Each named move below is a turn or a mirror, shown by a few rows before and after it. Which moves, in which order, take the first row of each later pair to the second? The first pair is answered.
move J_806:
0, -8, 4, -11, 0, 1, -5, -21, 0, 4, -17, 15, 23, -5, -4, 7, 3, 10, 19, 5, 17, 22, 31, -20, -9, 15, 12, -34, -12 -> 3, -6, 8, -14, -3, 4, -16, -22, 4, -4, -17, 17, 11, -6, 1, -1, 9, 6, 25, -8, 14, 30, 25, -24, -2, 17, 16, -28, -5
33, 11, -14, 69, 25, 0, 31, 4, -31, 14, 3, -9, 38, -24, -25, -1, -4, -10, -16, 33, 6, -13, 5, 40, -40, 6, 13, -5, 14 -> 49, 25, 11, 41, 14, 27, -32, 2, -15, -25, -7, 7, -20, -41, 2, -40, 10, -23, 4, -21, -3, 10, -26, 22, 4, 13, 17, 34, 38
21, -20, -31, 66, 27, -58, 37, 54, 3, 30, 12, -35, 41, 3, -29, 32, -8, 22, -11, 24, -10, -28, 5, 32, -5, -31, -5, 12, -19 -> 40, -4, 7, 26, 13, -21, -48, 54, 25, -24, -3, -17, -39, -18, 5, -19, 17, 7, 19, -49, -21, 3, -35, 10, 51, -23, 5, 63, 10
move J_205:
35, 16, 15, -2, 19, 22, -8, -3, -8, -9, 6, 1, -15, -27, -7, -24, 0, 6, 15, -10, -8, 6, -2, 4, -1, -9, 5, -3, 38 -> -5, -6, -16, 23, -7, -15, 30, -1, -7, 30, -13, -8, 11, 19, 0, 16, -5, -4, -24, 12, -2, -21, 8, 7, -15, 7, 1, -6, -27
12, 28, -47, -23, -3, -4, -9, 19, -14, 9, -17, 24, 28, -20, 7, -1, -14, -39, 16, 23, 8, 7, 15, 11, -25, -1, 35, -2, 15 -> -32, -12, -18, -42, -15, -14, -21, 36, 11, -2, -11, 45, 7, 19, 32, 12, -17, -10, 2, 8, 5, -5, 4, -15, -10, 12, 28, 3, -19
3, 10, 6, -40, 0, 16, -32, -18, 25, -25, 10, 2, -21, -17, 5, 8, 16, 4, 59, -12, -12, 34, 21, -33, 13, -38, -13, -7, -3 -> -3, 18, -48, -4, -12, -10, 16, -26, 9, 24, -12, -21, 21, -4, -12, 35, 14, -29, 35, 19, -7, 20, 38, -10, -10, -28, -16, -10, -32
-22, -34, -21, 26, -15, -44, 3, -1, 39, 26, -21, -31, -4, 33, 22, 45, 19, -20, 4, -4, 8, -10, 10, -15, 16, 4, -17, 22, -70 -> 37, -3, 26, -6, 16, 8, -49, -9, 35, -29, 8, -23, -41, -29, 7, -8, 21, -9, 55, -35, -2, 28, -7, -20, 32, -24, -10, 23, 23
move J_503:
-21, -39, 23, -26, 0, -4, -13, -12, 24, -19, 24, 23, -2, -2, -13, -9, 13, 38, 20, -9, -10, -12, 7, -17, 12, -28, 3, 4, -19 -> -22, -41, 25, -17, -2, -11, -10, -10, 26, -17, 19, 16, 0, 0, -12, -6, 15, 36, 11, -7, -14, -20, 6, -21, 18, -27, -1, 10, -24
-22, -20, 12, -2, -21, -20, -24, -4, 45, -9, -14, -17, -20, 31, 26, 31, 19, -5, 20, -19, -17, -7, 15, -41, 30, -13, -17, 21, -46 -> -4, -11, 8, 13, -21, -19, -24, -2, 38, -14, -25, -29, -18, 18, 22, 22, 22, -14, 23, -22, -21, -12, 12, -40, 39, -20, -14, 33, -33
9, -17, 23, 8, -9, 33, -41, 22, 4, -33, -22, 17, -65, 15, 5, -45, -3, 4, -23, -47, 3, 0, -53, -7, 30, 48, 26, 43, 14 -> 11, -9, 24, -4, -7, 39, -41, 18, 3, -35, -18, 22, -68, 11, 5, -48, -7, 5, -18, -46, 4, 7, -53, -4, 28, 42, 27, 35, 15

Between the rows of a pair lie two moves.
-21, -23, -6, 4, 15, -19, 0, 32, 9, 24, -21, -5, 49, -2, -6, 8, 18, 3, -2, 47, -17, -12, 23, -13, 12, 3, 7, 1, -21 -> 1, -1, -12, 8, 20, -13, -1, 23, -5, 23, -20, -15, 49, -25, -15, -2, 21, -7, 8, 50, -16, 2, 25, -1, 8, -1, 10, 3, 1
J_205, J_205
48, -36, -12, -30, -14, -20, -37, 21, 32, -55, -23, 26, -1, 15, 44, -50, -10, -16, -16, -74, 30, -21, -116, -5, 51, -17, 52, 41, 48 -> 77, 17, -88, -4, -14, -25, 15, -2, -9, -5, -38, 0, 56, -9, 16, -41, -13, -64, -26, -32, 43, -7, -88, 45, 2, -22, 64, 15, 58
J_205, J_503
31, 4, -6, -32, 25, 23, 5, -24, -6, -31, 19, 16, -9, 11, 29, -8, 42, 3, 10, -3, -20, 52, -14, -13, 15, -17, 10, -18, 8 -> 2, -20, -5, -26, 30, 7, 28, -18, -2, -15, 34, 19, 14, 32, 24, 13, 36, 25, -7, 19, -19, 34, -2, -14, -2, -15, 2, -40, -17
J_806, J_205
-53, -19, 5, -32, 9, -12, -5, -11, 45, -7, 28, 12, -3, 19, 22, 47, -7, 27, 23, 11, -12, 12, 27, -41, 5, -25, -33, -41, -53 -> 24, 57, -29, -13, 21, 13, -2, -35, 8, -2, 16, -20, 10, -50, -9, 17, 3, -19, 51, 19, -15, 38, 38, -8, -10, -43, -16, -35, 16
J_806, J_205
36, 36, -18, 36, 19, -13, 49, 2, -44, 34, -27, -33, 9, 23, -6, -25, -21, -23, -41, 7, 5, -20, -20, 44, 23, 11, 35, 20, -4 -> -18, -13, 27, -13, 12, -9, 19, 20, -11, 9, -7, 13, -25, 63, 31, -26, -29, 17, -49, -20, 5, -24, -43, 12, 44, 28, 28, 19, -38
J_503, J_205
-23, 3, 25, 2, 9, -11, 24, 26, 11, 19, 10, 16, 6, 20, 0, 20, -4, 18, -7, 21, 4, -21, -2, -15, -5, 3, -13, -5, 0 -> -11, 10, 36, 7, 4, -4, -4, 28, 16, 2, -4, 10, -20, 10, 8, 3, 6, 3, 2, -7, -2, -19, -18, -21, 22, 9, -11, 26, 11
J_503, J_806
35, 3, 5, 61, 19, -30, -2, 11, -11, -2, -18, -33, 3, 12, -22, -15, 5, 4, -10, -31, 9, -22, -16, 10, 17, 34, 22, 46, 13 -> 1, -16, -3, 52, 7, -42, 5, 16, -7, 10, -16, -16, 1, 41, -9, -4, 0, 9, -25, -30, 19, -27, -16, 9, 13, 48, 21, 40, -23
J_503, J_205
9, 6, -59, -4, 2, -6, 19, 21, -14, -6, 0, 29, 27, 5, -5, 9, -4, 0, -45, 11, 30, -14, -34, 51, -27, 40, 53, -18, -28 -> 5, 5, -43, -31, -8, 11, -21, 21, 0, -30, -4, 42, -11, 0, 15, -13, 1, -3, -31, -27, 26, 4, -56, 35, 0, 44, 61, 1, -21
J_806, J_503
-1, -23, -54, -39, -76, -50, -27, -41, 10, -29, -21, 26, 3, 43, 37, 46, -15, -36, -17, -5, -13, 31, 5, -29, 19, -4, 12, 30, -119 -> 41, -5, -54, 15, -76, -48, -29, -42, 7, -35, -48, -9, -1, 20, 16, 31, -5, -65, -18, -14, -24, 12, -1, -28, 38, -7, 17, 71, -91
J_503, J_503
-21, 4, -34, 29, -41, 15, -33, 15, -12, -11, -53, -13, -38, 16, 23, 29, 1, -68, -37, -24, 31, 10, -7, -2, 6, 38, 20, 29, -9 -> -5, 24, -36, 11, -35, 30, -43, 9, -24, -20, -44, -6, -41, -6, 21, 13, -1, -72, -22, -30, 33, 29, -10, 7, 0, 36, 25, 18, 13
J_503, J_503
-7, 27, -31, -26, -18, -21, -43, -35, 2, 12, 11, 3, 1, -32, 0, 25, 43, -29, 15, 0, -8, -4, 1, 10, -3, -20, 7, -9, -12 -> -27, 4, -19, -23, -27, -34, -46, -25, 13, 12, 3, 9, -7, -13, 9, 32, 42, -21, 4, 0, -8, -21, 0, -1, 10, -15, 0, -4, -31
J_205, J_503
-8, -30, 19, -43, 2, 23, 34, -8, 35, -46, 45, -6, 9, -15, 3, 79, 0, 27, 32, 4, 24, -16, 5, 36, -32, -42, 1, -82, -4 -> -4, -36, 46, -55, -11, 32, -11, -3, 60, -79, 25, -1, -40, -12, 26, 59, 14, 14, 40, -43, 17, -17, -22, 13, 11, -34, 1, -36, -7
J_503, J_806
-56, -43, 14, -38, 6, 20, -15, -11, 6, 6, 13, 7, 37, -8, 19, 30, -8, 16, 11, 20, 11, 14, 4, -20, -65, 4, -36, -72, -1 -> -63, -53, 30, -46, -5, 22, -45, -5, 25, -10, -2, 14, 4, 6, 40, 20, 5, 14, 15, -12, 6, 11, -15, -40, -31, 13, -36, -41, -9
J_806, J_503
-9, 12, 7, -38, 18, 1, -5, 10, -10, 17, 25, 45, 17, -21, -17, 11, -18, 34, 9, 18, -8, 38, 26, 28, -26, -2, -9, -38, -11 -> -6, 24, -32, -17, 0, -6, 9, 1, -17, 38, 2, 28, 30, -18, -17, 20, -16, 1, -4, 22, -8, 28, 28, 41, -25, 7, -5, -25, -34
J_806, J_205
-11, -11, 15, 25, 15, -26, 10, 8, 8, 8, 12, -17, 27, 6, -17, 11, -8, 28, -5, 17, -12, -25, 15, -6, -10, -16, -8, 4, 2 -> 10, 1, 29, 19, 12, -11, -25, 2, 15, -15, 2, -15, -9, -11, -8, -15, 2, 13, 8, -15, -21, -15, -3, -17, 17, -18, -7, 28, 23
J_503, J_806
-17, -23, 14, 35, 4, 3, -1, 24, -19, 1, 7, 27, -23, 33, -20, -52, -24, 5, -56, -11, 16, -13, -44, 4, 20, 30, 47, 38, 0 -> 12, 7, 2, 25, 15, 27, -2, 9, -36, 0, 13, 25, -18, -1, -33, -68, -24, -8, -38, -8, 20, 18, -37, 19, 1, 18, 51, 19, 37
J_205, J_503
3, 3, 13, 17, 19, 4, 18, 14, -12, -6, 21, 4, 8, -10, -19, -6, -17, 12, -16, -11, 13, -3, -6, 23, -7, 14, 14, -18, 19 -> -5, -7, 25, 4, 10, 4, -5, 16, -5, -19, 9, 15, -15, -2, -3, -16, -14, 10, -16, -33, 12, 0, -18, 9, 10, 24, 14, -3, 10
J_205, J_806
28, 1, 10, 25, 37, -6, 22, 9, -14, -13, 26, -6, 2, -29, -18, -6, -3, 13, 3, 7, 3, -5, -1, -1, -29, -12, 8, -7, 41 -> -1, -24, 27, 4, 14, -6, -18, 20, 12, -36, 8, 14, -40, -3, 18, -14, 5, 9, -1, -36, -4, -9, -24, -23, 9, 7, 7, 22, 6
J_205, J_806
-20, 1, 27, -60, -13, 40, -43, 5, -21, -25, 23, 49, -52, -24, 9, -55, -13, -7, 1, -37, 6, 24, -28, 1, 14, 29, 11, -3, 37 -> -71, -33, 23, -58, -32, 14, -26, 14, -6, -6, 10, 53, -42, 22, 25, -27, -14, 1, -32, -32, 8, -4, -28, -7, 12, 46, 5, 1, -23
J_205, J_205
-3, 37, -28, -15, 8, 18, 10, -13, -1, 11, 11, 4, 20, -8, 5, 0, -2, -31, 18, 10, 1, 41, 8, 29, -30, -10, -7, -26, -15 -> -18, 30, -20, -35, 0, 22, -5, -9, 8, 2, 13, 17, 4, 1, 19, -5, -1, -25, 22, 1, 4, 48, 1, 21, -20, -3, -7, -25, -25
J_806, J_503
8, 12, 4, -24, -5, 14, -43, -26, 19, -19, -11, 5, -33, -3, 16, -29, 20, -20, 12, -19, 4, 19, -11, -7, 20, 9, 17, 18, 7 -> -20, -3, -23, -8, 4, -11, 23, -24, 4, 23, 6, 0, 28, 17, -8, 13, -1, -3, -11, 39, 16, 2, 26, 13, -32, 4, 7, -32, -23
J_503, J_806
2, 8, 5, -30, 23, 9, -1, -9, -11, -10, 33, 12, 19, -29, -15, 1, -16, 22, 23, 23, -2, 22, 19, 3, -33, -19, -9, -48, 10 -> -9, -3, 25, -48, 9, 13, -34, -3, 11, -31, 30, 25, -13, -21, 8, -10, -8, 19, 31, -8, -5, 26, 2, -13, -3, -12, -7, -28, 3
J_503, J_806
32, 23, -12, 40, 3, 10, -6, -1, -19, -1, -23, -20, -10, -10, -13, -22, 10, -28, -8, -23, -1, 0, -31, 1, 19, 23, 7, 43, 24 -> 25, 12, 7, 26, 3, 14, -20, 2, -10, -16, -18, -9, -25, -6, -1, -30, 9, -15, -3, -32, -5, 1, -39, -11, 30, 25, 5, 47, 28
J_205, J_205
38, 62, -57, -17, -15, 11, -24, -30, -6, 9, -31, -20, -2, -35, 5, -1, 26, -62, 39, -15, -10, 48, 20, 3, 10, -27, -1, 5, 17 -> 24, 37, -11, -46, -9, 19, -54, -18, 18, -22, -16, 3, -33, -29, 24, -15, 30, -35, 47, -38, -13, 53, 2, -17, 32, -26, -4, 11, 23
J_205, J_205
24, 28, -28, 36, 8, 0, 27, 21, -15, 3, 4, -2, 7, 7, -4, -14, 6, 14, -18, 7, -13, 0, -14, 32, -6, 44, 2, 12, -3 -> 33, 34, -25, 24, 6, 7, 8, 15, -16, -10, 8, 3, -2, -2, 1, -32, 12, 10, -5, -7, -16, 12, -22, 31, 4, 43, 2, 15, 7
J_503, J_806
-47, 27, 1, -76, -24, 19, 2, -12, 29, -20, 15, 39, -31, -12, 10, -9, 0, 2, 19, 1, -21, 60, 5, -30, 2, -32, -27, -12, 33 -> -72, -1, -15, -38, -24, -19, 56, -4, 29, 17, 12, 18, 17, 17, -6, 34, -11, 10, -8, 45, -16, 23, 29, -25, -18, -33, -35, -23, -4
J_806, J_503
-14, -44, 62, -2, 29, 25, -10, 22, -6, -21, -9, 33, -16, -21, -4, -29, -31, 39, -25, 3, -26, -30, -17, -5, -11, 46, 23, 9, 35 -> -39, -57, 46, 9, 16, 8, 10, 25, -6, -3, -18, 26, -2, 2, 1, -10, -34, 33, -40, 12, -22, -43, -13, -3, -15, 55, 23, 9, 3
J_205, J_205
18, 14, 16, -7, -3, 27, -31, 2, 2, -28, -3, 7, -21, 1, 9, -57, 2, -8, 6, -24, -1, -15, -30, -17, 31, 5, 16, 9, 27 -> 20, 33, -46, 18, -15, 12, 9, -10, -19, 21, -31, -13, 19, 5, -7, -39, 1, -43, -11, 3, 8, -22, -15, 12, 0, 13, 19, 1, 5
J_205, J_503
